(in the rows, 128 means zero)
A single turn carries every row of the set below to another of its rows. Some are shown first; where does it send the rows asked next?
z249: [117 149 117 168 137 136 168 136 131 120  97 142  99 156 128]
z219: [130 121 139 140 126 143 166 101 152 120 135 115 111 148 123]
z462: [148 127 134 154 133 123 160 115 150 141  77 129 128 128 146]
z128: [116 142 119 139 159 141 162 117 148 149 111 113 134 165 152]
z23: [129 152 115 143 129 156 150 109 136 128 135 120 127 129 108]
z655: [125 116 149 165 117 133 133 117 138 132  99 124 132 126 156]
z724: [113 153 124 147 131 119 142 109 136 135 139 122 121 121 119]
z215: [130 140 121 175 140 147 165 137 132 157 104 119 123 166 121]
z63: [119 148 113 158 129 135 178 135 127 116 103 131  98 146 121]
z727: [112 148 122 141 120 118 148 111 130 130 141 126 127 126 124]
z198: [130 112 151 171 124 136 136 122 140 145 100 129 119 133 158]
z282: [121 113 147 161 124 135 129 124 135 131 103 116 125 121 153]
z417: [129 144 112 133 127 154 158 111 145 126 135 135 117 123 118]
z189: [148 147 157 156 138 155 142 125 136 123 121 137 121 156 157]
z321: [112 149 124 128 159 131 168 128 143 149 116 113 131 146 148]
z350: [141 126 119 136 127 118 149 137 124 131 138 143 124 123 143]
z965: [148 149 151 164 139 153 138 136 140 125 118 126 112 149 161]
z880: [135 145 141 157 138 144 130 127 137 127 124 126 120 155 173]
z176: [123 145 113 139 122 155 157 107 138 128 138 124 131 134 113]
z720: [127 128 120 129 138 116 153 135 123 134 140 144 128 132 137]
z542: [113 155 134 166 139 122 163 131 129 157 100 110 133 158 139]
z386: [126 112 155 160 125 131 143 126 134 134 100 130 117 128 162]
z335: [127 127 133 132 114 147 169 110 148 114 125 112 113 154 122]
z222: [125 128 134 137 126 132 164  87 147 119 123 115 122 151 127]
z16: [125 146 116 164 128 120 165 135 111 117  93 128 110 153 130]
z780: [120 156 121 167 148 142 172 128 131 160 104 130 119 160 119]
z388: [117 152 132 130 126 124 151 110 136 125 138 126 116 118 129]
z232: [138 117 140 167 128 166 136 123 131 130 109 138 135 135 152]
z757: [120 149 123 163 142 133 175 137 120 116  97 130 102 149 119]
z275: [131 111 142 165 137 168 137 124 129 127 110 133 128 131 144]
z226: [122 156 135 156 136 113 173 133 136 158 100 112 117 157 135]
z927: [117 151 127 129 157 132 164 129 145 146  97 111 136 148 149]
z263: [141 140 104 139 128 127 143 138 118 127 138 138 128 138 139]
z928: [113 146 120 136 161 132 164 132 151 151 111 106 127 147 147]
z554: [148 117 126 155 130 131 153 104 136 123  80 135 131 132 138]
z911: [141 110 144 154 131 167 148 131 135 132 101 133 124 136 156]
z72: [120 147 141 167 141 117 162 133 124 159 102 107 130 157 132]
z496: [147 120 136 157 140 122 152 111 149 137  83 135 127 125 139]
z117: [145 151 148 167 142 153 147 134 136 130 116 137 113 155 165]
z360: [143 119 152 162 128 162 142 128 126 139  99 130 131 137 150]
z786: [135 123 146 136 121 151 167 100 148 117 130 117 117 147 131]
z822: [142 130 120 132 132 120 149 140 120 130 139 133 127 124 133]
z106: [135 152 121 160 144 144 179 136 132 157 103 129 121 163 124]
z364: [113 140 133 133 126 133 147 107 125 129 141 131 123 117 122]
z605: [118 164 129 156 135 125 165 134 130 158  98 105 120 153 128]
z395: [124 147 116 174 137 146 170 134 130 151  96 125 127 165 124]
z185: [123 136 115 133 118 154 148 114 140 130 139 122 118 125 119]
z260: [149 120 127 154 124 119 147 117 153 138  87 136 126 129 143]

z63 goes to z350
z249 goes to z720
z386 goes to z106
Now find these:
z275 goes to z72
z727 goes to z232
z928 goes to z219
z554 goes to z16
z360 goes to z605

A single turn carries every row of the set below to another of its rows. Some are shown first; where does it send the rows asked next?
z221: [135 161 146 137 103 119 154 139 128 127 131 127 122 118 141  88 138 131
 135 123 148 157 131]
z3: [123 142 127 117 130 120 144 124 131 144 126 134 114  91 149 128 124 147
 139 105 162  97 122]
z585: [122 145 148 102 120 113 128 144 118 102 119 127 139 124 136 110 115 120
 137 151 111 110 127]
z348: [128 167 143 130 106 117 157 137 126 132 127 137 125 119 138  89 129 129
 143 129 149 163 134]
z55: [128 166 144 139 108 118 152 132 132 125 126 134 119 117 142  82 140 133
 134 130 145 157 134]
z889: [113 146 131 110 135 117 146 121 130 148 118 147 113  95 146 126 110 148
 145 117 165 102 121]
z66: [116 149 123 122 134 119 141 115 137 140 120 142 110  89 152 118 131 152
 137 112 158  96 123]
z153: [129 130 128 115 126 121 157 107 120 148 126 142 144 151 138 132 147 139
 138 148 143 125 116]
z652: [126 129 139 125 131 119 148 103 125 143 123 142 132 154 142 126 148 143
 129 158 145 122 116]
z885: [125 151 103 148 129 119 116 124 126 128 136 131 137  98 127 125  98 127
 142 133 132 130  98]
z829: [125 149 110 147 130 122 115 125 127 131 134 130 134 101 126 124  92 129
 141 138 133 130  95]
z964: [121 153 130 105 118 113 129 136 125  96 120 128 143 116 141 102 130 125
 140 142 104 105 130]
z998: [127 151 101 153 128 121 114 123 129 125 136 127 135  96 128 121 105 129
 139 131 131 126  98]
z216: [122 138 141 111 137 124 144 127 133 149 122 138 111  97 144 123 108 155
 137 121 165 100 114]
z565: [121 146 119 153 134 121 108 124 129 125 132 131 126 102 126 119  94 131
 133 148 134 129  95]
z242: [134 161 151 127 107 123 157 143 127 134 129 130 125 121 135  87 125 133
 139 130 148 162 127]
z235: [121 150 134 104 116 110 131 140 119  98 122 126 145 118 139 112 124 114
 141 137 108 109 133]
z168: [114 140 142 124 137 119 138 121 134 140 120 139 102  95 151 123 120 151
 132 120 164  95 121]
z241: [128 130 134 117 131 121 153 107 123 147 125 144 139 153 139 127 145 142
 134 157 144 124 114]
z674: [121 147 144 102 125 117 128 140 126  99 118 127 139 120 138 100 119 130
 135 157 106 108 124]
z738: [133 133 119 123 123 122 155 104 125 141 131 135 142 146 142 127 162 139
 136 140 139 120 118]
z948: [116 154 136  97 122 111 132 137 120 102 116 134 146 121 137 106 116 122
 145 150 108 113 130]
z992: [127 150 133  95 118 118 134 143 122 104 124 125 148 119 134 107 120 125
 142 143 105 109 125]
z801: [130 130 130 130 128 120 148 102 127 137 126 137 132 147 147 121 164 143
 126 150 139 116 118]
z401: [124 140 133 121 136 126 139 123 139 141 125 133 107  91 149 116 127 159
 130 116 159  92 117]
z739: [116 150 144 110 122 109 125 137 123  94 116 129 136 122 142 104 126 121
 132 150 109 106 132]
z57: [129 127 137 130 131 121 147 104 128 139 126 136 131 152 146 122 157 145
 126 155 143 118 115]
z225: [122 147 122 109 133 124 147 122 135 149 125 140 119  90 144 120 118 156
 144 114 158  99 117]
z351: [124 147 112 160 132 120 107 120 132 120 134 128 126  98 132 116 107 131
 130 139 132 123  98]
z614: [122 148 115 148 134 122 112 124 128 129 132 134 131 101 125 121  90 131
 138 146 134 131  95]
z654: [124 145 118 158 134 123 107 123 133 122 133 129 125 100 129 116 102 134
 130 145 133 125  96]
z760: [127 146 143 109 118 114 127 141 124  95 124 118 138 119 139 105 129 124
 134 143 105 104 128]
z473: [130 130 125 130 123 120 149 102 127 137 128 133 137 145 146 127 164 140
 130 141 140 116 121]
z8: [127 149 106 158 127 121 109 122 130 122 136 126 130  96 131 120 108 129
 133 133 129 124  99]
z20: [130 134 120 118 125 119 157 103 122 146 130 141 144 147 141 131 154 138
 141 143 140 124 119]
z637: [129 165 150 130 112 121 155 135 130 131 125 137 121 120 137  80 127 136
 138 139 147 162 129]
z989: [135 161 153 137 110 122 151 139 133 128 130 129 118 119 140  79 137 138
 130 133 146 157 127]
z81: [134 166 139 130 105 122 158 136 130 132 131 130 126 116 138  83 136 136
 139 126 143 159 130]
z368: [129 161 156 136 110 118 152 138 127 129 125 133 116 122 140  87 130 130
 133 136 149 159 131]
z115: [116 145 137 115 142 122 141 119 138 146 117 144 108  95 147 113 116 160
 134 128 160  98 117]

z637 goes to z368
z998 goes to z885
Now find these:
z964 goes to z235
z801 goes to z473
z3 goes to z225

